arr = [15 31 57 16 90  8 72 99]
The 3rd entry from the right is 8
Give the first entry from the left.
A: 15

W = [163.118, 13.858, -45.418, -64.360, 55.630, 136.746, -48.499, 23.053, 74.931, -138.300, -97.253, -45.105]
Read off the entry just left of -45.418.
A: 13.858
Read off the entry just left of the smallest entry.
A: 74.931
Read off the entry just left of -97.253.
A: -138.300
The entry just left of -45.105 is -97.253
The entry just right of -48.499 -> 23.053

m =
[[-61, 1, -17, -63, -45, -11, 1, 62],
 [-40, 6, 12, -35, -13, 2, -41, -51],
 [-7, 5, 10, -4, 5, 15, -36, -10]]
The entry just right of -61: 1
The entry just right of the smallest entry -> -45
Read off the entry in the bottom-right corner.
-10
Read off the entry in the top-left corner.
-61
Read off the third entry from the end, reading row by row.
15
Read off the entry directly below -61.
-40
The minimum -> -63
Read off the 4th entry from the end, reading row by row.
5
The entry just left of the largest entry is 1
Read off the entry just left of 12.
6
The entry directly below the largest entry is -51
Read off the entry directly above -51.
62
The third entry in reading order is -17
The largest entry in the first column is -7
